Each row is where one point has got to under a steady rotation. How many steps took it there?
The counts run from 0 to 151.
[ -9  -1  -9  20  -2  -4   7   3 -20  -6   9   4  -4   3  -9   3  19  11
   6  -8  -9  -2  -4  11  -4  -6   5   5  -9  -1   8  10  12]	1
[ -5   5   5   4  -6   8  -2   3   1  -4   4   4  -5   2   3   9 -10 -22
  19   4   3   5   7   0  17   7 -15  17 -11   3   2  20   0]	37
[ -8  27   2  -9 -21   3  -4  -4  -5 -14  -4   9   8  -2   2  -3   4   1
  -9  -8   3   3  -3  -1   3   0 -12  12   4  -5   1  17  10]	47
[-16 -10  -1 -14 -10  -1  -8  -8  -2  -3  -3  20   3   2   4  -9   8  -1
  12 -17  -4  13   0  -6  -1  -7 -11   1  -6  -3   2  13  14]	131
[-15   9   7  12  -1  -7  -8  -5   2  -4   4  10  -4  -3  -4 -16  10  13
   7 -12  -1 -11  -8  10  -5   7  -1   6   7  -9  -8  23   4]	120
[ 12  12   3  18  -8  -2   5 -11 -11   6   1  27   6   1  -6   8 -12  -9
  -1  -1  10   0  -3  -2  -9   7  -3   3   7  -2 -10  15   1]	27
[ 14   6  -9  12  -9 -12  12 -14   4  -6   5   3   4   8  15  -2  -6  -7
   2 -17   4  -5   2   4   3  -1  20 -13 -13   8  -8   5 -17]	84
[ -1  16  -1  20  -2   5  13   7   4  13   8   3   5   7  -1   6   4 -10
   6   0  -7   7  -8 -15  -1  -4   8   2 -13  -7  20  12 -15]	94
[ -8  -8  -2   8   1 -17  -8 -27  -9  -9   4  -4   5  -3  -8  -6  -2  -3
  18  -1   6  -2  20  14   9  -1  -4   0  10  -2  -2  11  11]	34
[  1   8   7   3 -13   9   9   5 -13  -5  -1   2 -10   3   3   9  13 -10
  11  -4   2  13   6   3   9   2  13  19 -16   7   2   7  17]	19
[ -5  15  -3 -15 -12  -6   4   0  -1 -11  14  -7  12   0 -13  -5  17  16
   2  -4  -4   4   9   2  16  -1  -9   2  -3   1   3  10  -3]	69
[ -6 -15  -8   3  -7  -2  -3 -11 -11 -18   7  12   8  14  -8  -7   1  -1
   0 -21   9  -2  12  -1   5   4 -10   5  -3  -2  10   8 -12]	57
[ -8  -7  -8  15  -8  -1  -1  -2  -3 -15   8  14   4   5  10  12 -12 -13
   1  11  16 -11  15   5   6 -12 -15   0 -10   1   9  12  -9]	55
[-10  20  11   9   9  -6   5  -3   6  -7  -3  16 -11  -7   1   7   3   1
 -10   5 -15  -1  -7 -15  -8  11  15   6  -3  -6  13  16   2]	116
[ -7  -1   2 -13  -3   8   2   7  -5 -21  11   8   4   1  -7   9  -5 -10
  -4  -4  -2   9  12  -8   7  15  -2  11 -11   0  18  16 -14]	59
[ -7   4 -12  -7  -4 -15   9  -1  -7 -15   5   0  -2   3  -3   0   9   7
   7 -13  -7  -1   2  20  11  -1  23  -1 -12   0   6   9  -7]	86
[-11  19  -4  -7   3  -9   3   1   8 -24   8  -6   7  -8   1  -8  -6  -9
  -9 -21  -4   7  -2   4   9  -7   2  -6 -13  -3   9  13   5]	64
[  5  -2   4  17  -5  -8  11 -22 -17   4  -8  19  -5   9  -6  16   7   1
  -1   1  -1  13   7  -7   2  -9  11  -3   1  -5   4  -1   9]	22
[  0  10   7 -11  -8  -3  11   9  -6 -20  14   5  13  -2   2  -4   6  -8
   4  -5   4   1   6   3  -9   9  19   2 -14 -10 -10  10 -12]	81
[ -5   4  -8  12 -14  -6   4  -4  -8  -7  10  -9  17   9   2  -8  20   1
   1  -8   5   0  11  -7  -5 -21  -1  -6  -9 -12   8  -2  -1]	74
[-10  20  -7  -3  -2   3   8  -3  13 -11   5  -6   1  -4   7  -1  -6  -9
 -16 -11  -5   2  -2   1  21  -5   1  -3 -14  -2   6  20  -1]	65
[ -2  -7   0   5   0 -10  -1  -1 -10   6  19   8  17  -6 -21  -3  15  -3
  12   2 -12  12   8  -4 -16   6  -3  -4  -3  -9  -4  10   7]	6
[  1  16  -1  -9  -7   2   8  10   3 -19  10   6  10  -4  10   1  -3 -16
   0   1  -5  -6  11  -1  -2   9  19   1 -17  -2 -13  11 -12]	82
[  5   2  -5  12  -5 -12  14   5  -8  -8   4   2  11   2 -15 -13  13   6
  23  -6 -23   3   1  -4  14  -6  -3   0  -7  -4  -7   4  -8]	91
[-10  -2  12   1   1   7   1  -5  -4  -9   5  -2 -11   2  -9  -2  -4 -13
  17  -4   9   2  11  10  16   8  -7  15  -5  -5  -1  22   6]	36
[ -6 -10   9  10   1  -9  -9 -13   3  -4  14   3  -6  -7   0  -4  17  15
  23  -6   5   5  15  -2  -9   7   3   3   2   5  13   9   0]	125
[  2  -2   6 -12  -6  -6   6  -3 -10 -16   9   8  13   4  -4  -7  10   4
   3  -8   2   2  11   1 -13   7  13  -3  -4 -16 -13   9 -19]	80
[  5   9  -6  13 -12  10   9  -4 -13   1  -6   5  -9   0   5  20   8 -11
   5  10  -3   8   8  -8  12   0   8  15 -15   6   5   6  14]	20
[ -9   3  -1   8  -3   3  -4  12 -16 -10  16  19 -10   3 -14  -4  18  17
   0   1   5  -1  11   2  -2   4  -4  14  -5   9   6  14   3]	143
[-12   1  -6 -13  -3 -10  -2 -24  -7   8   6  -4   4   1  -1  -2  10   1
   7 -12  -2  10  13  10  -3   7  20  -5  -5  -6  -1  18  15]	12
[-15  -1 -12   1   5   6 -15   4 -12  -7  15   9  -1  -4  -4 -12  -1 -19
  -2 -11  -1   5   8  -7  -9  -2  11   4 -11   1  12  17  12]	149
[  7  14 -11   5  -7   0   9  -7   4  -7   2   3   8   1  20   1  -6 -14
  -3  -6  -4  -1   9  -1   1   3  21  -6 -11   7  -8  10 -21]	83
[  5  -4  -1   3   1  -8   7 -18   7 -19  10   6  11  -3   2   6 -13 -12
  -5  -6  -7  10  12 -17  10   7  -4 -13  -7   7   3   6 -18]	61
[ -4  -9   6  16  -7  -5  -6 -24  11   6  11   8  -5   3   6   2   9  21
  19   1   7  -2   7  -6  -7  10  -4  -2   8  13   3  10  -8]	124
[ -6   6  -5   8  -6 -10   3 -18  -2  12   1   3  14   7  -2  -3  11   1
   6  -2 -14   3  -1 -13  -8 -13  12  -9   8 -15  15   8  -9]	96
[  6   4  10   6 -10  -2   9  -3 -17  -4   2   3  -6   4   1  -1  17  -1
  14 -11   2  13   9   6   9   3   7  10 -11   0 -12   6  21]	18
[  6  -9   0  24   5   2   0 -10  -6  -4  17  17   0  -5  -3  -3   1  -7
   1   4   6   0  17 -19  -6   4  -6  -6  -4  14  -2   7  -7]	146
[ -5  10   4   2  -1  -4   3   2 -21 -12  -8  17   5   0 -18   2   5  -3
   0   2  -8   4   6  -4  -1  -7   7  10   1 -15  -2  11  21]	24
[-19   6   6 -15   1   0   5 -13  -4   5   7  -6  -9   2  -1   6  10   0
   0  -4   7   2  11  14   3  12  19  -1  -4  -8  -8  19  11]	13
[  1  18  12  14  -6   5  19   7   9  -8  17  -8   0  -1  -1   6  12   2
  -5  12   9  -1  12 -13  12   2 -12   2  -9   1  -3  10 -11]	71
[  4   4   2   7  -8  -5  -6 -10  -8 -11 -11  18   4  -3   0  -4  14  12
   2 -14 -24   6  -8 -16  -5   4  11   9   0  -2   7  11   1]	114
[  0   8  -7  10  -2  -3   0 -14   1  18  15   7   8  -2   7  16  -2 -18
   9  -4   3  12  -5   5 -16   5  13 -12  -7   0   4  13   2]	10
[-13 -15   7  11   5   1   5 -18  13   1   3  17  -9  10  14   6  -1 -10
  14  -2   6   5   5 -11  -3 -10  -5 -12  -8   1  -1  11   3]	129
[-11   1   5  18  -3   5   2   3  -1 -18   9   5  -2   2   4  11  -9 -10
  -2   7  18 -15  15   3   3  -5  -5   8  -7  -3   8  15  -5]	54
[  3  -1   3   6 -12  -6   9 -20  -2   1   1   7   6  -3   9  14   7  -5
  20   9   3   9  10   6  13   1  -6  -8  -6  10 -24  10   9]	16
